Where one turn sends some rows of the set: a few examples, then the rows asked
tuza: [ -2   0  -1  -9 -22  -7  11  14  -6  -5  15  -9  -9   4  -4   1  -6  20
  14   6 -13  -2 -17  10]
Rubos: [-11  20  40 -19   4  23   3   8   1  -2  10  -6  -6   6  -6   3  22  -5
   3  11  -8  -9   0  13]
dus: [ 32   6  -3  -5   5   1   1  -3  10  12   9   0  -5  -8 -11  11  31  11
   3   6 -10 -20   3   6]
taf: [  1  13  -8  17 -12  -3   5   8  11   2  14 -22  -2  -4  -5 -12  -1  23
  12  20  -6   3 -19  -4]
Rafun: [  3 -24   1  12  10   4 -13  -5   7 -21   1   5  13   4  16   3  21   1
  19  13   4  -9   3 -17]
sopo: [-11  -4   7  -6  14  -2  -6 -11 -21 -14   3  13  10 -10  14  -5   9  -8
  -1  12  -8 -27  -9   2]
Reban: [  7  11  18  -2   3   6  33   7  -7   9  18   0  13  -4  14  -7  12  -1
  22  16  14 -40 -20  -3]
nuf: [  2   2  10  10 -28  -6   9  29   2  -6   7 -13   4   7  11  14   3  13
  11  14   1   2 -10  18]
fibar: [ -6   0   9 -38   2   3   8   2  14 -16   2 -13   9  10 -10   6   2   8
   7   0  -6 -16  -5  -6]
rosev: [  8   6  -8   6   5   8   6   6  14   5  -8  10  14   7   7  28  34  13
   0  21   4 -14  -5   7]
bopad: [-12   0  -4  14 -22  -7   2   3 -25  -4  11   0  -3  -7  12 -10   2   5
  16  12  -8  -2  -9   4]
mizen: [ 11   2  24   2   8  -7  -8 -11   0 -15   8 -12  15  -7  19  -6  14  -9
   1  41  -1 -21   3  18]
nom: [ -1  21  -1  -2   7   0  -9 -10  30  12   7 -21   8  -5  -7  -4  20   4
   1  30 -10 -10  -1 -14]
Dulom: [ -7   6  33  13   6   7   7  -4   3 -12  -2   6  13  13   7 -11  20  -6
  17  41 -13 -12   6 -17]
ges: [ -7  21  -1  15  -4  -1  -6  12  11  13  -1   5  20 -10   4   7  23  -5
  -7   8 -10 -22   6 -25]
mil: [ -6   8   9  19 -21  -6   5   0  -4  -7  14 -16   4 -10  13  -9   5  10
  16  32   2   5 -11  19]
mem: [-17   2  17  -9   0   1  12  13  12  10   9  -1  29  -7   8   5  13  20
  41  13   4 -28 -17  -5]
Viles: [-16 -10  17  -4  12  -6   9  11   9  20   8 -14   9  -8  24   8  26   5
  15  25  -1 -10 -30 -19]
pef: [ 18  -7  21  13   3  15  -7 -12  13 -19  18   2  12 -12   0 -14  16  17
   6  10   7 -21  -1  -6]
gezeg: [ -2   7  -8  31 -22  -2   0  25   0   6   5 -11   4   3   9  -2   4   9
  11   8  -3  -1  -8 -11]
Rek: [  8  11  16   8  28  -4   5  26   8  -1  -5  -3  11  -7 -13   7  25  -3
  16   5 -28  -8  -1 -11]
Toneb: [ 10   6  27 -13 -16  -4  10  23  16 -17   0 -13  26   9   7  15  11  -3
   2   3   2 -21  12  -1]
musa: [  3  -2   7 -10  14  -2  14   9  -2  10   7 -22  -3   1  22   0  18 -18
  34  16  15 -18 -15   0]
fev: [  5  -1  22 -13  -9  -1  -6  12   9  22  11 -20   9  -3   9  -3  15   2
  46   7   0 -27   1  -3]
Nafu: [ 10  -1  32   0 -10  -4   7   8   1  32  20 -13   5  -8  17  -7  22   6
   9  18  -4 -27 -17 -20]
Forag: [  0  -8   6 -25 -12  -1   6  -5  -3  -7  18  -8   6   1   9   2  39  -4
   7   0  -4   5  17  -9]
pidob: [ -5  10  27 -14   7  -9  20  20   0 -13  11   8  14  12   2  10  27 -11
  17  23 -24  -5   9  -1]
kepam: [ -9   9  23 -12 -17  13  19  -6   8 -11  17  -2  24  -2  11   5  35  14
  -8  13  11  -3   5   2]
Nifu: [  5  21  26   4  14  24  -2  10  11   9 -10  -7   6  22  -9   1  19  12
   8  27 -13 -19  -2  -5]
tefa: [-10   5  35   9  17  12  -3  -2   1 -12   3  -4  -4 -22  -7 -10  21 -15
  12   6 -12  -6  -2 -11]

fibar goes to nom
tefa goes to Rubos
Rafun goes to Forag
Now these:
Nafu goes to Reban
nuf goes to gezeg

Where one turn sends some rows of the set: a few examples, then the rows asked
vego: [-24  -1  23 -10   2   7   7 -22 -15  22  14 -16]
mim: [  8  -8   7  -7  -3  -6 -14  10 -11 -17   1 -20]
bise: [ -3 -14  15 -16 -17  11  -6  14  10  -4  -1   2]
zakil: [ 1 -4 14 -6 -6 -5 -9 25 -3 23  5  3]
zofo: [ -5 -13  14  18  -4 -15 -21   6  -8  -3  -7  -5]
Dumar: [-29  -1  17  -4   3   3   9 -24 -18  17  15 -16]
bokif: [-27  -1  24  -7   1   5   7 -23 -14  23  13 -14]
zek: [-13  -4 -13  -5   6  -5  -1  24 -13  -2  15  -8]
pok: [  3  -6   5  -8 -22  -5  -6  16   4  12   7   7]
taze: [-24  -2  24  -2   1   4   3 -28 -16  16  10 -18]
kuz: [-25 -15   6  -6   3  -7   0  21  -1 -13  -6  -1]
dez: [-22   0  22  -3  -1   3   3 -27 -18  18  13 -19]
luza: [-28  -6  12  -4  -8   8   1 -20 -28  22  13 -20]
gor: [  6 -12   2  -4 -16   2 -13   2  -3 -19   4 -11]
gagug: [ -4 -12   5  10 -20 -12 -13   2   0  -8  -4   2]
gifol: [-24  -7  16  -7  -9  13  -1 -21 -25  19  12 -23]
zed: [ -9  -3  -9 -11   0 -13  -1  24 -11  -4  11  -9]
faki: [-28  -9  19 -10  -7  16   2 -18 -23  19  10 -20]
Fosu: [-30  -7  17  -5  -9   7   1 -17 -24  27  11 -16]
som: [-24 -15  -2  -3 -11  -2   1  13   4 -13   0   7]
Limop: [ -2 -13  24 -17   0  13  -8  22   2   4  -3  -4]
Dasek: [ -9  -6 -15 -10 -12  -3   1  15  -3  -8  14  -2]
fusif: [  1  -4  13  -9  -9 -15  -7  24  -2  16   0   2]
simip: [  9 -10   8   1   0   1 -19   6 -13 -13   2 -21]
Geg: [-30 -16   3   0   7   0  -1  21  -3 -10  -1   0]
zav: [-31  -2  18  -6   3   6   9 -24 -16  14  14 -18]
pom: [ -1 -13  22 -22  -3   4  -6  22   3  -4  -5  -7]
fas: [-34 -11  17  -4  -7  13   2 -20 -24  17   7 -18]
Nutav: [-30 -10  20  -1 -10   9  -1 -21 -23  22   7 -16]
dato: [ -7 -12  12  11  -6 -21 -16  10  -5  -6 -10  -4]

gagug goes to pok
luza goes to gifol
Now these:
taze goes to bokif
pom goes to kuz
simip goes to Limop

Where one turn sends some rows of the set: a few examples, then the rows asked
bis: [-17  11  -1  -3  -1   9  -2  19  10 -19  15  10  21 -13   3  24 -12   6]
Gezi: [-22   8 -25   6   1   8  15   0 -11   6  14  -1  -1  -7  17   1  12  27]
gosi: [  3 -12 -26  15  -3   0   1  11 -25   7  -2  11  13  10  -2  -6  14  16]
kog: [-13   7 -16   4   8   7  -5  -8 -11   0   6 -10   2  -3  20   5  18  25]
kek: [  2  19  -2  31   9   6 -12  16  23  -8   1  13  -1   6  -3   3   4   1]
pilo: [-17   1  10 -10   2   8   6  10  19  -9  31  19  20   0  -1   3   1   8]
mol: [ -8  13  -2 -18   5  24  18  23   2 -12   9  -2   7 -14 -14  13  -1  25]
roko: [-18   7 -22  10   5  23   9  -4 -15  -1   4 -10   7   1  15  -2  11  27]
ditig: [ -3  -8 -28  14  -9 -11   6  13 -20  12   7  19   1  -1  -1  -4  13  14]
bur: [ -9  14 -19  16  -2  16 -20  -1 -16  -7  -1   7 -24  -7  -1  -9   5   6]
Nefi: [-20   6 -19  -2  -1  11   7  -5 -14   4   6 -12   5   2  16   4  12  27]
doga: [-17  14 -27  18  -7  17   0   8 -16   1   7  15 -25 -10  -3 -13   2  10]
lur: [  7  -3  -5 -16  -1   5  15  33  -4  -6   7  11  15  -7 -23  12   3  18]
luz: [-11   4   9 -10   0   9   9  25  11 -11  -3  16  -1 -14   4  -8  32  -2]
sedo: [-27  13  -8   3   6  21  11  29  11  -8   4  30  14  14 -24   9   7   8]
kefos: [  6  -8 -19  11  -2 -13 -15   7 -20   5  -2  13   3   4   1   0  18  11]
niva: [-12   5   8 -11   0  10   8  25  13 -12  -3  16  -2 -14   4  -8  33  -2]
garar: [  0  10  -5 -10  -3  22   7  32  -3 -13   4  14  -5 -14 -30   4  -7  10]
Gefa: [-12  39   1  -8   1   8   7  34  -5  -7   8  16   4   4  -4 -14  14  22]
dugon: [-3 20  0 27 14  8 -5 10 27 -8  5  2  7  5  7  9  8 11]
Pofo: [  0 -10 -24   7 -13  -9  -6  10 -23   9  -1  14   4   7  -5  -4  11  12]
Sumar: [-10   8 -25  21  -5  27  -8   7 -22  -4  -3   9 -13   0  -7 -16   1   6]
Rov: [ -8  36   0  -7  -2   4   5  39  -8  -6   7  20   5   6  -9 -16  14  19]
zuku: [ -9  33   1  -9   0   1   9  37  -6  -4   8  16   9   7  -5 -13  17  23]
bigi: [ -8  -4  -6   7  17  24 -12  12  20  -2 -16  24 -11   5  -4   2  -5   9]
keda: [-10   5 -15  15  -9  20 -15   8 -21  -4   0  11 -18  -1   5 -19  -5  18]
veva: [ -1 -12 -16  11  -9  -3  -9  13 -23   5   2  14   4   8  11 -12   5  25]
Zusu: [ -1 -15  -7   4  17   9  -7  14  19   4 -15  24   5  12  -1   8   3  16]
tipel: [-14  13  -3   2  -5  12 -10  24   8 -22  11  19  10 -15  -7  18 -16  -4]
nutem: [-29  16  -6   0   8  24  14  25  14  -9   6  26  15  13 -19  11   8  10]
foza: [-25  11  -7   0   7  19  13  29  12  -6   6  28  20  16 -20  12   9  10]
fen: [ 6 11 -1 27 11 -4 -6 16 24 -3  2 11 13  9  3  7 10  8]
lugu: [ -5   2  -4   0  -6  -1  -6  26   5 -16  12  21  24  -9  -3  22 -10   0]
logub: [-17   3 -14   6  -1  16  -3   2 -16   0   6  -4   1   1  24  -8   3  34]
kita: [-20   9   9  -5   0  19  -1  11  18 -14  28  23   2  -4  -9  -5  -6  -2]
fofo: [ -7  -4   7  -4  -3   3  -2  17  14  -8  26  31  13   2 -14  -4  -1  -4]
losib: [-17  14 -22  11 -10  22 -11   2 -18  -4   0   6 -22  -4  -6 -11  -1   7]
Felop: [-12   4   8  -9   0   9   7  26  11 -11  -4  16  -4 -14   3  -8  32  -3]
Nis: [-13  -4  -4   1  21  23  -3   6  24  -1 -12  13   1   7   9   9   0  20]

mol goes to lur
sedo goes to nutem
Felop goes to niva
Now these:
fen goes to kek
Nis goes to Zusu
Nefi goes to Pofo
Gefa goes to zuku
gosi goes to Sumar
ditig goes to doga
kita goes to pilo
logub goes to veva
bis goes to lugu
bur goes to kog

